In the data rows, the value 50 means zero.
Each row below has a hidden score, from 0 to 30, with 15 about the middle. What is it? The score is a weighted sum of the row's numbers plus the product of two more (or one squared), each taken from its middle value.
[38 50 55 42 37 51 48 41 42 45 49 58 43 42 46 52 36 56 44 47] 18
[37 68 49 42 38 35 39 48 66 65 73 60 52 38 63 42 35 56 41 34] 2
[76 47 43 77 56 35 46 99 86 65 41 46 56 38 57 41 34 38 61 34] 22
[73 40 43 72 52 58 39 66 42 42 41 43 53 49 58 42 68 38 47 63] 11
[37 48 58 41 40 48 54 41 42 42 53 57 47 42 46 52 35 55 47 49] 16
[52 41 42 42 36 73 38 46 42 46 40 53 41 69 46 41 50 40 41 40] 16
[36 99 85 43 38 36 61 42 98 99 99 41 41 36 61 99 35 85 53 33] 5
[46 41 46 42 53 56 40 41 41 41 44 52 52 63 46 41 54 48 40 51] 14
[42 41 45 62 47 50 62 42 43 42 40 46 48 38 47 49 47 39 70 61] 20
[36 74 70 43 37 35 57 42 52 67 61 53 42 37 46 76 35 75 56 33] 11
[37 40 43 42 45 79 44 41 41 41 39 69 52 65 46 41 73 55 40 69] 21
[38 68 69 42 37 36 42 40 66 73 56 46 42 37 47 73 35 74 41 34] 17
[38 56 46 42 36 59 39 40 41 51 39 57 42 52 46 50 34 61 41 39] 17
[54 41 45 42 59 59 41 42 43 43 46 58 56 55 45 40 55 40 41 50] 14
[61 40 42 53 65 56 40 48 42 42 45 51 58 50 52 41 62 38 41 56] 15
[70 41 42 57 73 48 51 56 42 42 40 46 60 49 48 41 64 39 43 67] 13
[51 50 58 48 69 35 56 70 75 59 57 54 63 38 51 48 35 40 45 34] 21
[37 63 70 46 59 37 99 43 54 58 65 42 40 36 46 88 33 59 99 42] 8
[47 40 44 42 51 58 38 41 42 42 49 55 52 59 53 41 56 39 40 48] 16
[38 70 66 42 36 35 41 42 65 75 61 51 42 38 47 67 33 69 41 35] 17
[88 42 45 85 66 34 51 99 89 64 40 42 53 36 52 43 34 40 72 35] 20
[46 40 46 43 50 56 40 41 41 41 41 51 50 66 48 41 54 51 41 53] 17
[40 66 44 59 47 37 50 70 70 65 59 54 50 38 69 42 35 40 53 35] 14
[51 40 44 43 55 59 38 40 42 41 40 57 54 60 45 41 53 39 41 47] 16
[37 53 57 41 37 43 59 42 42 42 57 53 42 41 46 56 35 64 49 50] 15
[38 70 66 43 37 37 42 42 68 75 60 48 42 37 47 67 34 68 41 35] 19
[36 69 49 42 37 36 70 42 42 43 69 43 41 48 46 68 35 86 55 54] 3
[38 81 63 42 36 35 42 41 51 72 53 51 42 37 46 75 36 81 49 35] 8
[38 62 60 43 37 36 40 60 71 62 40 43 57 52 46 68 34 80 40 33] 18
[39 68 79 42 40 36 86 41 48 57 73 47 42 37 45 85 33 77 74 37] 9
[46 41 43 43 36 73 37 50 42 46 40 42 40 84 48 42 51 54 41 43] 19
[70 41 44 66 56 58 40 60 43 42 40 43 57 52 54 41 65 38 41 60] 14
[38 45 43 43 54 44 60 42 42 42 65 48 44 57 60 41 60 54 41 69] 16
[76 40 43 69 67 55 41 66 43 42 39 42 57 47 50 41 66 39 45 64] 14
[70 40 42 61 55 75 52 54 41 42 41 55 55 48 45 40 89 38 72 85] 3
[38 52 54 41 35 50 45 40 41 44 50 59 43 43 46 50 35 56 44 46] 15
[38 64 58 42 56 35 55 53 64 60 73 58 56 36 56 49 33 56 41 35] 2
[42 41 43 41 44 83 40 41 42 42 41 74 54 63 47 42 73 46 40 65] 16
[38 70 73 42 36 34 77 40 51 59 75 50 43 37 47 76 36 68 70 36] 7
[38 73 44 42 36 35 39 54 69 66 41 45 47 64 52 66 35 90 41 35] 16
[87 40 42 83 77 35 68 99 85 65 40 46 50 35 50 46 34 40 84 34] 19
[54 40 46 42 61 54 37 40 41 41 44 55 58 56 47 40 57 39 41 52] 14
[36 64 56 56 38 35 75 42 64 61 52 43 43 38 46 73 34 47 87 34] 18
[37 40 42 42 46 82 40 42 42 42 39 73 55 63 45 41 72 50 41 64] 23
[37 49 59 42 40 46 54 41 42 41 53 58 47 41 46 52 35 56 47 50] 14
[38 48 58 41 50 37 71 41 42 42 58 51 44 36 45 56 38 52 63 61] 16
[61 42 45 46 63 57 40 46 42 42 43 54 59 54 48 41 60 40 41 54] 12
[50 41 44 42 36 69 39 46 42 42 38 45 43 75 45 41 50 48 40 42] 17
[55 40 47 42 63 57 40 42 42 41 40 55 56 57 46 42 56 41 41 52] 14
[36 54 58 43 47 36 83 41 42 41 66 46 42 37 45 63 37 66 67 64] 14
[37 43 45 44 51 47 52 42 42 42 59 47 47 64 53 41 56 58 40 61] 10
[59 41 49 45 71 52 43 44 42 42 47 55 60 51 46 41 60 40 41 56] 13
[66 41 44 60 72 48 54 56 41 41 43 47 58 48 52 41 65 39 46 69] 13
[85 41 44 84 58 35 41 99 90 63 39 42 56 38 53 42 36 40 63 35] 22
[60 41 47 46 68 54 41 44 42 41 45 53 60 52 47 41 61 40 41 56] 13
[38 68 54 42 38 36 40 43 64 64 69 57 50 37 60 46 33 61 40 34] 10
[37 87 74 55 36 34 65 50 99 99 98 43 42 36 64 96 34 50 74 34] 9
[37 65 58 42 45 34 43 46 65 61 71 55 56 38 57 51 34 64 41 35] 4
[44 40 42 42 37 69 40 45 42 44 39 43 42 82 49 42 53 56 41 45] 18
[69 40 43 71 48 64 40 63 42 41 40 43 51 48 59 41 67 39 44 59] 14
[55 41 52 46 72 46 51 41 42 41 50 49 58 53 47 41 59 39 41 63] 13
[38 50 44 42 37 48 44 41 42 42 58 47 42 67 58 41 56 62 41 60] 12
[53 40 44 45 64 55 39 41 42 42 50 54 58 51 49 41 59 39 41 51] 14
[46 50 71 42 74 34 59 63 71 56 58 53 66 37 45 55 34 51 41 34] 20
[54 41 48 43 63 55 40 41 41 40 45 55 57 55 46 40 56 39 41 53] 13
[38 85 62 41 35 33 47 40 48 70 62 49 42 36 46 77 36 87 52 35] 7
[86 42 45 76 91 36 82 99 80 63 40 48 56 38 48 56 34 39 86 35] 17
[69 41 45 70 52 60 40 59 42 42 40 44 54 48 56 41 66 39 42 58] 17
[41 40 43 44 57 48 56 42 42 42 61 50 48 55 58 42 64 48 40 65] 20
[40 39 42 41 44 82 40 42 43 42 40 73 52 59 44 41 74 45 41 63] 24
[49 40 42 42 46 60 39 41 42 42 39 52 49 67 45 41 53 48 41 50] 17
[52 41 43 52 61 51 50 45 42 41 50 48 52 53 56 40 62 38 41 66] 17
[55 41 43 57 63 47 55 48 42 42 53 49 49 47 57 41 66 40 47 71] 17
[47 44 43 68 45 45 72 52 42 42 39 44 43 38 49 51 51 40 84 73] 18
[38 59 52 43 37 47 55 41 42 42 61 52 41 42 47 51 34 59 50 48] 5
[61 40 41 49 55 80 49 41 42 41 40 59 58 50 45 41 86 39 60 75] 4
[51 41 44 42 36 70 38 43 42 44 40 56 44 69 47 42 51 42 41 40] 17
[60 40 46 50 70 52 46 47 42 42 46 49 62 53 48 41 61 39 41 58] 13
[60 50 43 64 64 35 56 84 78 61 47 51 58 36 57 44 35 39 57 34] 22
[59 40 52 41 68 47 48 47 42 41 41 50 60 56 45 40 59 41 41 63] 10
[42 40 43 48 68 40 70 41 41 41 63 47 46 50 59 42 66 48 48 75] 16
[38 42 43 43 48 49 46 42 43 42 56 50 47 64 52 41 57 58 41 59] 13
[38 83 65 42 37 35 52 40 46 67 65 54 43 37 46 74 35 82 53 35] 5
[66 43 45 62 59 56 39 54 42 42 41 49 56 49 54 42 65 39 40 61] 14
[82 41 45 81 53 61 39 74 46 41 39 41 52 47 55 42 69 40 49 64] 14
[37 47 59 41 44 44 59 40 42 41 52 54 46 38 45 53 35 53 53 52] 16
[54 41 44 44 60 55 40 42 41 41 45 52 53 55 51 42 61 41 41 56] 14
[38 48 43 42 46 45 52 41 42 41 66 49 41 58 60 41 59 55 41 62] 13
[53 39 47 42 57 55 39 44 42 42 39 52 53 60 45 41 54 41 40 51] 15
[38 99 87 43 37 34 58 41 98 99 99 43 43 38 62 99 34 86 53 35] 3
[71 41 43 66 73 44 58 63 42 42 42 45 54 44 52 41 69 40 55 77] 13
[36 65 43 51 49 35 50 63 69 64 68 58 52 38 67 41 34 43 47 33] 7
[38 41 55 52 55 44 68 41 42 42 48 49 50 37 46 51 44 39 67 62] 17
[48 39 43 41 48 56 40 42 42 42 39 51 50 66 46 41 56 51 41 53] 17
[43 40 43 43 38 62 38 40 42 41 39 47 45 72 50 41 54 54 41 48] 20
[37 73 43 45 45 36 59 58 61 66 78 59 46 38 70 48 35 59 52 34] 7
[47 40 44 43 50 59 38 40 42 41 44 55 50 59 49 41 56 41 41 48] 17
[91 42 44 88 44 65 40 87 51 42 40 42 50 51 52 42 69 39 50 65] 18
[54 41 47 43 55 57 39 44 42 41 39 52 52 61 44 41 54 42 40 52] 15
[38 41 43 42 36 85 38 41 42 42 40 68 47 69 46 41 70 55 40 62] 21
[67 42 56 55 90 37 69 52 42 41 46 45 60 43 46 41 66 41 49 78] 14
[82 40 42 80 46 61 39 77 47 42 40 42 50 46 55 41 68 38 49 62] 17
[65 40 42 59 68 48 48 54 42 41 43 45 57 46 51 41 65 39 43 65] 16
[62 41 51 48 73 48 48 47 42 42 44 49 60 53 47 42 61 39 40 63] 13
[51 41 45 43 58 59 40 41 42 42 46 60 56 59 48 41 54 39 40 48] 14
[48 40 43 42 43 57 38 41 42 42 40 51 51 71 46 41 52 52 41 51] 16
[78 40 42 75 52 61 40 71 44 41 39 42 53 49 53 41 67 39 47 63] 15
[85 42 44 80 58 58 40 76 47 43 41 43 56 47 51 41 68 38 50 66] 14
[37 70 45 41 36 35 40 53 69 64 39 41 48 63 51 68 35 90 40 35] 17
[47 40 42 50 53 53 46 40 42 41 53 48 50 54 60 41 63 39 40 61] 19
[73 40 42 68 62 58 40 62 42 42 41 45 59 49 53 41 66 40 43 62] 13
[39 40 44 43 54 51 49 42 43 42 57 49 48 60 55 41 58 50 41 59] 19
[38 54 58 42 35 46 50 43 43 45 51 56 41 44 46 55 35 64 42 47] 16
[83 42 43 85 54 35 38 99 89 65 39 42 52 37 55 41 35 39 64 34] 23
[68 40 43 61 62 55 38 54 41 41 40 44 61 53 50 41 62 39 41 58] 14
[69 40 44 65 64 54 41 58 42 42 39 46 56 47 54 41 66 40 44 64] 14
[91 41 43 85 41 66 40 86 51 42 39 43 50 50 49 40 67 38 48 62] 20
[36 63 67 43 39 34 79 40 58 58 63 45 43 37 45 74 33 53 80 34] 13
[58 42 44 57 54 58 39 47 42 42 47 50 55 51 57 41 64 40 40 56] 17
[44 41 43 41 36 71 37 43 42 46 40 42 42 81 49 42 50 54 41 43] 17
[71 40 42 68 58 57 41 64 43 43 41 43 56 48 55 41 67 39 44 62] 14
[38 61 60 41 36 35 38 62 71 62 39 41 56 49 46 70 35 81 40 33] 19
[37 59 63 42 41 35 38 54 68 61 50 43 57 40 46 64 35 76 41 35] 22
[51 40 43 42 35 63 39 46 42 42 39 49 49 70 45 41 52 47 41 46] 16
[56 42 45 43 47 60 37 44 42 43 41 54 51 66 46 42 54 43 40 49] 14
[49 40 43 41 53 57 39 41 42 42 48 56 53 59 50 41 56 40 41 52] 15
[55 39 50 42 72 51 45 41 42 41 45 51 58 53 46 41 57 38 40 56] 14
[47 41 44 42 37 66 39 42 42 43 41 52 46 72 48 41 52 47 40 44] 17
[37 62 43 67 36 35 75 58 69 66 40 42 41 38 47 73 36 40 99 35] 21
[89 40 44 86 57 59 40 84 47 42 40 42 50 44 54 42 72 40 56 70] 16
[71 41 44 63 68 53 44 58 41 41 39 45 60 48 50 40 64 39 43 64] 13
[48 41 45 43 36 79 39 51 42 47 40 42 42 83 48 41 50 47 39 37] 19
[51 41 44 46 59 65 72 42 42 42 40 62 52 52 47 42 89 40 72 90] 6
[71 49 43 76 62 36 55 99 82 65 40 49 52 37 59 41 35 38 67 33] 22
[47 40 42 41 43 59 39 41 42 42 39 51 50 68 48 41 54 49 41 49] 17
[57 41 44 42 61 55 39 43 42 41 44 55 56 54 47 41 57 39 41 53] 13
[37 55 50 42 37 55 39 41 42 46 50 58 42 45 45 49 35 58 41 42] 15
[37 81 66 43 38 36 50 42 50 71 61 57 44 38 46 72 34 77 51 34] 7
[47 40 44 54 56 47 55 43 42 42 58 51 47 50 62 41 66 39 46 69] 18
[38 57 49 43 37 44 62 41 42 41 62 53 42 38 48 51 36 54 59 55] 8
[38 44 44 44 49 47 50 40 41 42 57 49 47 64 56 41 59 59 41 63] 12
[39 40 50 57 49 48 63 41 42 41 45 47 50 37 47 49 44 39 68 59] 18
[58 40 45 49 68 52 41 44 42 41 47 52 59 50 49 41 60 40 41 57] 15
[37 71 43 42 36 35 39 54 70 65 39 43 46 62 51 64 34 88 41 35] 18
[38 71 55 44 36 35 74 42 59 62 65 48 44 38 47 69 35 52 83 35] 8
[53 41 44 43 36 68 37 46 42 43 40 50 46 73 44 40 51 46 41 45] 15
[53 41 47 44 63 55 38 41 42 42 52 57 57 52 49 42 57 39 41 51] 13
[42 40 44 43 39 69 39 40 42 43 38 50 42 74 48 41 49 50 40 39] 21
[77 40 43 74 68 48 52 72 42 41 39 42 52 42 53 41 70 38 57 76] 13
[62 40 44 49 67 56 40 48 42 42 42 52 58 51 46 40 59 39 41 56] 14
[49 41 47 41 57 55 39 41 42 42 46 56 53 58 46 41 54 40 40 50] 14
[60 40 45 50 69 52 41 46 42 43 46 52 60 51 47 42 60 40 40 56] 14
[37 63 64 44 38 34 56 40 69 66 71 45 47 37 53 64 35 55 56 35] 17
[37 41 42 42 42 54 39 41 42 43 53 50 47 67 55 42 56 53 40 54] 19
[38 77 68 40 35 34 62 40 47 63 72 53 43 37 45 76 35 77 61 34] 5
[37 73 69 42 38 36 59 42 52 67 61 54 42 37 45 74 34 72 57 33] 11
[60 40 45 47 64 54 38 46 42 43 44 53 59 53 46 41 60 40 41 55] 13
[64 41 44 60 62 55 40 53 42 41 40 47 58 51 54 41 64 39 41 59] 15
[74 40 44 69 62 58 40 64 43 42 41 44 58 48 50 41 64 38 42 62] 15
[49 40 44 43 44 66 40 41 42 41 40 57 49 62 48 42 54 40 40 42] 18
[52 40 43 44 60 52 46 43 42 42 49 50 53 55 50 41 61 39 40 59] 16
[38 59 64 51 44 37 64 46 71 63 68 43 49 37 52 68 35 51 63 34] 18
[61 41 50 49 72 46 48 48 42 42 44 50 59 52 45 41 60 39 41 64] 13
[50 40 43 41 36 68 40 43 41 42 38 54 46 70 47 41 52 43 41 42] 16
[37 71 74 42 36 35 65 41 50 62 67 54 43 38 45 76 33 73 58 36] 9
[65 41 44 54 69 52 44 50 42 42 44 49 60 50 50 41 62 39 41 60] 14
